Each path below is one point turned by a fixed rotation once a step. After each direction that follows a path, write how fast that rotation turns it, in deg/step (0 if it stays still).
Each turn is a multiple of 5 degrees from 10 to 175, or 0.
Each row of a path follows its step; steps can be skipped.

step 0: [  6  28 -10  -9   2 -11  -8   5   3 -56  63  -2  42  32 -20  16  20  -4
   6  24  15  11  42  14  35  36  12  39 -11 -16 -23  13 -14 -34   9  19
 -25 -10  24 -17  -9 -17 -18  28   7 -42 -12  -2]
step 2: [  1  -4 -60  31  -3 -20  37 -21  -1  14   5 -48  36 -10  -3   4 -11  27
 -13   1  24   0   6   8 -12  25   4  14 -20 -15 -25  -7 -19   3  -6 -18
 -54   5  37   9 -35  -7  33  53   0  16  29  34]
step 7: [ 23  33 -11  41 -26  19  33 -16  -2   4  15  10  52  -8 -43  -6 -21 -10
  -2   4  31  29  -2   7 -25  16  28   8   3 -23 -17  -5  -6   2 -16  53
 -18 -12 -11  12 -43 -33  -8  20  -8 -35  54   3]
step 8: [-18  -8  17   7   1  -3 -10 -16  10 -32  22  33  29  37  15  25  31   3
  22   7  29  -5  49 -16  26  10 -20   7  -6 -23 -34   5 -23 -20  15   3
 -45   3  19 -23  -9 -36  10  54 -20 -38  30  34]
step 11: [ 12  17 -22 -17  -4 -18 -13  29  -8   4  11  -8  18  35  -8  -3  25 -46
   4  -3  -9  12  24  20  -7  14  30  53 -53  -4  19  22 -11  -9  11  15
   9  15  40 -59  21 -22  41   9   1 -43   5  16]
step 12: [-19  -8   1  46 -17 -36  30   0 -23  12 -16 -19  68  19 -23 -30  15 -46
   2 -41  -4  -5  11  38 -17  -1  -8 -12  -8 -33 -21   9  45   9  -5  17
   9   4  27  10 -22  -2  32  11  -4  -8  38 -21]
step 16: [ -1 -34  -7  40  15 -35 -21  -3 -20  -9  -8  32  -3  51  15  27  18 -16
  18 -13   7  19  17 -25  19  27  27  33  11  -6 -22   8 -20 -13 -23 -35
 -18  -2  20 -24 -12 -42  20  27  -8 -50   6  45]
step 20: [  2 -12 -29  16 -16 -16  15 -27 -15  37  -5  -5  66 -14 -39 -21  -4 -27
  21 -51  18   7   0  36 -22   6   2  37  -2  -7 -18  11  13  -4   5 -29
  21 -12   1  39  -8  21  -3  42 -22 -13  51  -1]
step 21: [ -2  12 -42  21  -6 -27 -14 -22  25  -5  12 -29  14  31 -38  35  -8 -14
  14  -3  26  36  34  22  53  -8  25  12 -10  19 -41  15 -40 -47  20  -6
 -23  -4  41  -4 -12   2  -7  11   2 -23  12   8]
[ -1  -3  -1  -5   3   1  -6   0  -9   8  22   3   6  -6  -2   0  -2  12
   9  16   1 -14   5  11  -4   6   8 -10  14   6  -4   5   4   0   1  -4
  -1  -7   6   2  -4   6   3   8  -5  -5   2  -6]
140
[  8  -2   5   2  -2   6 -11  -4  10   8  -4   0  -1  -6  -6  -1   8  -5
  -3 -14   0   3   4   2   7   5  10  -6  11  10 -14  10   8  -7  -8   3
   9   3  -2   0  12  -1  16  -4  -9   3   1  12]
10
[  2   8 -12  -2 -19   9  -2  -4   0  -6  -1 -19  -6  -8  -1   1  14   2
  -3  18  -4  -1   4  -5   2   6   0   7  -8  10   2   2   6  -2   9   8
  -4   7  -2   7  -1   5   4   1   2  -6  -6   5]
170
[ 10   5  -1   3  -7  -2  11 -17 -14   9   8  -2  -3   4   3  14  -3  -7
 -18  -4  14 -12  -5   2  -2   0   2  -7  -2   8 -11  -2   0  -3  -3   0
  -2   2   1   2  -5  -5  -8  -4   7  11   3   0]
135
[-10   3  -4  -5   7  -2   5  -1 -15  -5 -10  -3  11 -18  -7   0   0  -4
   4  -3   4   2  -1  -5  -1  -4   0  -9   1   5   6   2   1  13  -6  11
  17   2   0  19   1  -2   1   0   6   2  11  -1]
135
[  2  -3 -10 -15  -7  -8  -2  -1   9   4  10 -16  15  -7   7  -5  -7 -10
   4  -7   5  -2   0   4  13  -6  -3   3  -7  -2   3  -1   5   4   5  -8
   5  -6   6 -12   1   2   7   4   6  15  -2  -2]
40

step 1: [ 27  35  35  15  13  10  40 -19  10 -26   1  -6   7  21 -11   2 -28 -19
  20  11 -11  -1  34  -1  12 -22  31  70  20  27 -27  43 -21   6  -7   7
 -24  33  -4  27  12   1  -8   9  30   1 -28  38]
step 2: [  8   8 -25  -3  19   6  -1 -42 -18   4  -3  15 -15  28  28  14   0 -14
 -75 -16 -25  26 -13 -23  -5  40  15  34  -8  10 -28 -13  44  16 -12 -27
 -18  14  23 -21 -21  31 -13 -34  32  16  -3 -17]
step 3: [ 11   5  15  27   1   7   8  17  14 -36 -38  32 -64  27   5 -70 -38   0
   8   7  26  11  -1 -16 -16   4  18 -13  41  -4   2  45  -2   7  -5 -41
 -18  -4   2  -2 -14  18  17  10  21  -1  11 -11]
step 5: [ 11  -9 -13   8  38  46 -31 -16   4  27  36   6 -27  54  -7 -14  18 -31
 -40  -5  -3  35  -7   2 -17  29   1  -1   6 -41  -7  21 -12  27  18 -30
  -2  32 -41 -17  13  14  10   5  41 -11  -8  13]
step 7: [ 11  -6 -63 -57 -23  21  22  -8  22  33 -41 -10 -28  48  -1 -16 -21  -8
 -23   9 -16   0  22   0   1  14  25  15   0 -22  -6 -13 -17  -3   7  -1
  25 -23 -14  -6 -10  -1 -43 -33  24  26  20  25]
step 10: [-44 -33  -5  -7  18  48   3 -33 -16  23   0 -14 -28  70  15 -17  -9  30
  25 -10  16   0  23   5  20   0   8  -4 -36 -27  10   8 -44  31   1  -7
   2 -29 -11   8 -20 -11  18 -30   1  12  26  29]
step 16: [ -2 -10  23  11 -36   5  24   5   1 -23   1  17 -18  49 -13 -12 -20  31
 -29  20   3   0  15   4 -11   3 -12 -24  68   8  36  44   0 -23 -14 -25
 -43 -10  58  16 -15   8   6  18  10   8   4 -26]
step 24: [ 39 -16  24 -32  36  12   9 -11 -12   4 -17 -41  -9 -12 -31 -11 -22  -5
   2  -5  10 -28  13  38 -22 -53  -3  40  10 -20  -3  22  13  23 -33  -2
   1  15   6  27  20  35 -26  17 -25  -4 -18  51]
step 27: [ 33  27 -43 -10  25  37  10 -22 -29  -8 -31 -22  22  15 -30  26 -17  14
  38  10  -4   1   3  30   2 -36 -35  41 -13   5 -23 -14   7 -11 -36   5
  -4  33  50  10 -14 -19  22 -15   3  13 -18  16]
[ -4  -4  -1  -7  10 -13  -5   9   2   4   3  -5  -2   3  -9  -7  -2   5
   1  -7  -6  18  -4  -6 -18  -8  -8  13 -13  -1  -3   6  11  -1 -10  -4
   4   1   1  -2   1  -4   4   4   2  -6  -2 -12]
115
[-13   6   7  -3   0  -3  -3  13  12   8   2  -2  -5  12   2   7  -6   5
   2   1   3   1  -3   2   8 -15   9   4   1   8   0   0  -3 -15   9   3
 -14 -14   0  -7  -6  -6  -6   4   6   1  11   4]
115
[  5   2   1  12   5  -1  -4   0   3   2  -2  -3  -4  -1  16  -7   2 -13
   7   5   0  11   3  -4   3   9   4   8   2   7  -5   9   4 -10  -9   1
   7   4 -15   4  -6   2   1 -15  17   7  10   4]
10
[ -2  -2  -6   0   0 -14  13  -5  -3   1  -8   2  -1  13  -4   1  17   7
  -3   9   2   4  10  -2   9 -16  -4  -5   5   2 -14  -3   3   6 -10   6
   4   3  -3  11   8  -1   0   6   1   0  10   8]
125
[  3 -11 -11  -6  -2   3   1  -3   3   1  14   7  -7  -4   3   5   7   2
   1 -11 -11   7   6  -1  11   5   5  -6 -18  -2 -13  -3   2   4   7 -11
   7  -8   8 -10  -4  -2  -1   1   7  13   2   6]
140
[  0  13  -5   0  -7   5   0   3 -15  -6   7  -5 -12  -4   2   0   0   4
  -7   4   5  -5   9  -4   4  -3 -10  15  -1 -19  -4  -6  -2  -4   1  -3
   1  -2  -9 -13  -2  -1  12  -2  -1  -9  13  -1]
145
[  0   4   7   1   9  -4  -5  -7  -5   1  -2  -4  -3 -15  15   8  -9   6
 -10   2   8   6  12  12   0   1  -2   0  -9  13   2 -10  11   5 -12  -4
  -5 -10  -7   0   1   0  -8   7 -11   4  -3   4]
160
[ 14   7   6   3 -13   3   1   5   9 -11  -5  -5  12  -4   3   7  -2  -6
   1 -14  -1   9   3  -2   2 -15 -10   8   7  -1  -2   3  -2   1  -3  -9
   7   1  11  -1   5 -13 -10  -8  -7   2   3   8]
140
